The rows of D fall into several groups, and each row is roughly a mix of its group's hidden directions; some rows fit no group.
D, 77 rows:
[[ 4.46 -0.37 -1.57 -2.25  0.39 -0.73  1.11  1.20  0.94 -2.01]
 [ 0.32  0.84  1.53  2.38 -1.60  1.45  0.81 -1.83 -2.74  3.30]
 [-1.89 -3.19  1.42  0.72 -0.09  1.46 -0.61 -0.32  4.09 -0.43]
 [ 0.90 -1.51  1.17 -1.41  0.20  1.61 -3.86 -0.23 -2.17  2.67]
 [-2.28 -1.31 -2.29 -0.04 -2.25  1.55  0.49 -0.03  1.03 -3.86]
 [-2.56  2.37  2.49 -0.48 -0.17 -3.01 -1.19  0.32  2.36  1.05]
 [-0.22 -1.34  1.08  1.22 -1.23  0.42  1.87 -2.45 -2.10  3.97]
 [ 3.19  2.89 -0.19  0.10 -1.82  0.42  0.84  1.32  0.71  3.29]
 [-2.39 -0.60  1.78 -2.10  3.18  0.47  0.72 -2.15  2.24  1.31]
 [-2.31 -3.22  1.35 -0.76 -1.62  1.46 -0.51 -0.46  3.53 -0.25]
 [-1.41  1.54  0.78  0.77  1.46  1.97 -1.87  1.67 -2.02 -3.73]
 [ 0.13 -2.52  0.08  2.68  3.66 -0.77  0.59 -2.68 -0.48 -0.73]
 [-0.92 -2.34  1.94 -1.91  1.46  3.56 -2.56 -0.02 -0.13 -0.91]
 [ 0.85 -1.72  1.17  1.45 -4.04  0.61  2.02 -1.98 -1.66  1.10]
 [-2.40 -1.28  0.41 -0.71  1.13  3.27  1.99 -2.54  1.70 -1.59]
 [-0.77  0.19  3.13 -0.61 -1.13  1.52 -1.14 -0.72 -0.06  4.43]
 [-0.70 -1.31  1.84  0.83  1.49 -1.69 -0.09 -1.84 -3.71  2.70]
 [ 0.28  2.71 -1.48  1.69  2.80 -1.91  0.52  1.19 -3.20 -0.14]
 [-1.69 -0.40 -0.27  2.28  3.95 -2.27  0.54 -0.40 -2.48  0.41]
 [-2.67 -0.90 -3.15 -0.32 -1.13  0.59  0.84 -0.20  0.84 -3.85]
 [-2.46 -1.85 -1.57 -0.35  1.53 -3.11 -0.09 -1.10 -3.23  0.38]
 [ 0.63 -0.02 -2.76  0.78 -0.09  0.75 -0.35  2.35 -2.42 -3.90]
 [-1.71 -1.33  1.50  2.92  2.18  2.13  1.42 -1.02  2.61 -1.14]
 [-1.34 -3.02  3.02 -2.27  1.65 -0.14 -2.67 -0.09 -0.90  0.08]
 [ 2.14  2.18  1.60 -1.81 -2.36  0.55 -1.52  2.45  0.87  2.39]
 [ 1.16  1.50 -1.51  0.93 -1.65  2.56 -0.14  1.33  0.82 -4.16]
 [ 0.66  1.05 -2.93  2.63  0.80 -2.19  2.94 -1.14 -1.86 -0.03]
 [ 1.14  3.54  1.33  1.60  1.56 -3.32  0.70  1.88 -0.37  0.29]
 [ 0.05 -3.58 -1.18 -0.22 -1.05  0.67 -1.49 -1.02  3.52 -2.10]
 [-0.37  2.42  1.07 -0.12  1.48 -4.57  0.56  1.03  1.63  1.28]
 [ 4.97  0.63 -0.90  0.84 -0.17  1.35 -0.72 -0.56  1.77 -1.85]
 [ 2.48  1.57  0.60  2.23  0.66 -1.01  4.18 -0.92  0.63  1.30]
 [-1.12 -3.84  0.20 -2.30  2.14  2.80 -0.75 -0.57  0.70 -0.83]
 [-3.89 -1.90 -0.12  2.45  2.85 -0.24  0.96 -0.49  0.60 -1.17]
 [ 0.03  1.32  1.74  2.03 -0.95 -0.05  0.48 -1.54 -2.65  4.05]
 [-0.72  0.05 -1.54  1.14  3.62 -0.53  1.49 -1.87 -2.22  2.76]
 [ 0.05 -1.70 -1.07 -1.39 -1.64  3.82  1.34 -0.48  3.21  0.54]
 [-1.60  2.03  0.18  0.23  0.03 -1.49 -3.17  2.91 -1.29 -2.59]
 [ 0.08  3.72  2.30  1.39  1.59 -3.17  0.38  1.31  0.36  0.47]
 [-0.40 -0.66 -2.37 -0.97  3.05  3.78 -0.18  0.21  1.43 -1.73]
 [ 0.68  2.26 -0.97  3.16 -0.44  0.27  2.08 -1.48 -2.42  2.60]
 [ 1.34  2.19 -2.85  3.09 -1.22 -0.56  2.78 -0.53 -1.03 -0.85]
 [-0.14 -1.28  3.26  0.56 -1.97  2.01 -0.60 -1.56 -2.25  2.73]
 [ 3.10 -1.43  0.58 -1.32 -2.61  1.64 -1.52 -0.59  3.15 -0.31]
 [-1.55 -0.02 -1.83 -3.61 -3.51 -1.27 -0.77  0.85 -1.34  0.07]
 [ 1.76  0.84 -1.24  1.39  1.01 -0.83 -2.84  3.59  2.40 -0.43]
 [-3.22  2.26 -1.14 -1.51 -1.44 -1.16 -0.15  3.33 -1.42  0.54]
 [ 1.12  3.28  3.25  1.90  1.87 -0.21 -0.98  1.22 -1.86  0.49]
 [ 1.14 -2.09  0.85 -1.14 -1.56  1.43 -2.86 -1.22 -1.06  3.58]
 [ 3.42 -1.39 -3.01  0.67 -1.87 -1.37  2.32  0.11 -0.26  1.38]
 [ 0.68 -0.91 -3.77 -1.21  2.17 -1.60  0.17  2.36 -1.41 -2.01]
 [ 0.57 -1.43 -3.26 -1.95 -2.49 -0.97 -2.22  0.85  1.36 -2.09]
 [-3.48 -0.35  1.35 -1.64  0.11 -0.65  0.66 -1.98  3.74  0.61]
 [-3.96 -0.48 -1.10  0.07  1.27 -1.38  1.94 -1.15 -3.11 -0.68]
 [-0.43  0.91  0.05  1.07  2.75  1.41  4.07 -0.84  0.80 -2.49]
 [-2.95 -3.85 -1.08 -0.54 -0.80 -0.15 -1.07 -0.41  2.52 -1.60]
 [ 3.38  3.04  0.14 -2.03 -2.26  0.04 -0.66  1.20 -1.32  1.50]
 [ 0.40  2.40 -2.77  0.59 -0.52  0.38 -0.93  3.36  1.55 -2.64]
 [ 1.37 -2.10 -1.50 -0.41 -1.28  1.49  1.06 -3.54  0.70 -3.03]
 [-2.34  1.74  1.90 -0.88  0.35 -3.72 -1.07  0.39  2.42  1.36]
 [ 1.28  1.36 -2.31  1.88  0.32 -0.58  2.13  2.18 -1.29 -3.48]
 [ 1.17  1.15 -0.31 -0.14 -0.39 -2.89 -3.40  2.90 -1.97  0.80]
 [ 2.88  1.77  1.49 -1.59 -2.97  2.29 -0.49  0.86  1.91  0.98]
 [-0.26 -0.05  0.75  0.74 -0.79 -0.44  1.75 -2.00 -0.71  5.13]
 [ 3.23 -2.83 -1.42 -0.51 -0.41  2.05  0.02 -0.99 -2.03  2.39]
 [-0.39 -2.55  1.73 -2.80 -2.52  0.15  0.47 -2.92 -0.73  1.64]
 [-0.20 -1.65  1.18  0.70 -0.71  4.38  0.39 -2.09 -1.55  2.15]
 [ 0.93  1.33 -0.40 -0.27 -2.71 -0.55 -0.77  2.19  1.99 -4.00]
 [-0.39 -2.71 -0.32  0.75  0.24  0.60  2.62 -2.92 -1.84  2.91]
 [-2.16 -3.59 -0.95 -2.09 -0.99 -2.70 -1.78 -0.59 -0.59  0.91]
 [-0.54  2.31 -0.98 -0.26  3.68 -3.29 -1.40  1.59  0.03 -0.56]
 [-0.86 -1.07  0.93 -1.22 -2.82 -1.35 -0.58 -1.91  2.60  3.33]
 [ 1.81  0.72  0.58  1.75 -0.89 -0.80  4.26 -1.70  1.77  1.75]
 [-2.05 -2.36 -2.73 -2.36  1.13  1.20 -1.46  0.69 -0.45 -2.75]
 [ 1.39  0.63 -2.61  2.53 -2.28  0.50  3.52 -1.29 -0.74 -0.49]
 [-0.04  0.81 -1.10  0.69 -0.73  1.93  2.53 -1.53  1.02  4.42]
 [ 0.40  0.36 -0.60 -1.03 -0.07  1.20 -1.83  2.08  1.66 -4.72]]

One row of each group comes first, with its name. Which group is each row after those in?
[-1.52 -0.66  1.98 -1.70  2.17 -0.18 -1.11 -0.58  0.24  4.46] : <26>
[-1.91  1.08  2.08 -0.92 -2.58  3.42  1.94  0.09  1.94 -0.04] : <12>
[ 1.69  0.12 -0.19  2.22 -0.56  1.86  4.52 -1.81  0.62 -0.45] : <22>

[-2.18  2.93  1.08  0.13  0.83 -2.81 -1.98  2.36  0.32 -1.77] : <22>
[-1.42 -1.38  1.85 -3.22  1.99  1.02 -2.73  0.99  2.04  0.72] : <26>
[-0.57  2.59 -2.23 -2.57 -3.18 -0.22 -0.08  2.24 -1.21 -0.76] : <12>
[ 1.08 -2.78  0.46 -1.15 -2.32  1.45 -1.67 -0.39  3.84 -0.47] : <12>
[ 0.19 -0.45  0.33  1.67 -1.68  1.49  2.21 -2.39 -1.54  3.83] : <26>
[-0.56 -0.70 -1.61 -1.69 -1.17 -0.17  2.09 -3.44 -3.16 -1.42] : <12>
[-1.25 -2.04  1.58 -0.98  1.80  1.10  0.03 -1.87 -0.80  4.25] : <26>
[-1.46  0.09  0.11  0.78 -1.31  3.24 -2.25  0.81 -1.65 -3.53] : <22>
[-0.32 -4.60  0.56 -2.00 -0.58  2.54  0.19 -0.97  0.97 -1.26] : <26>
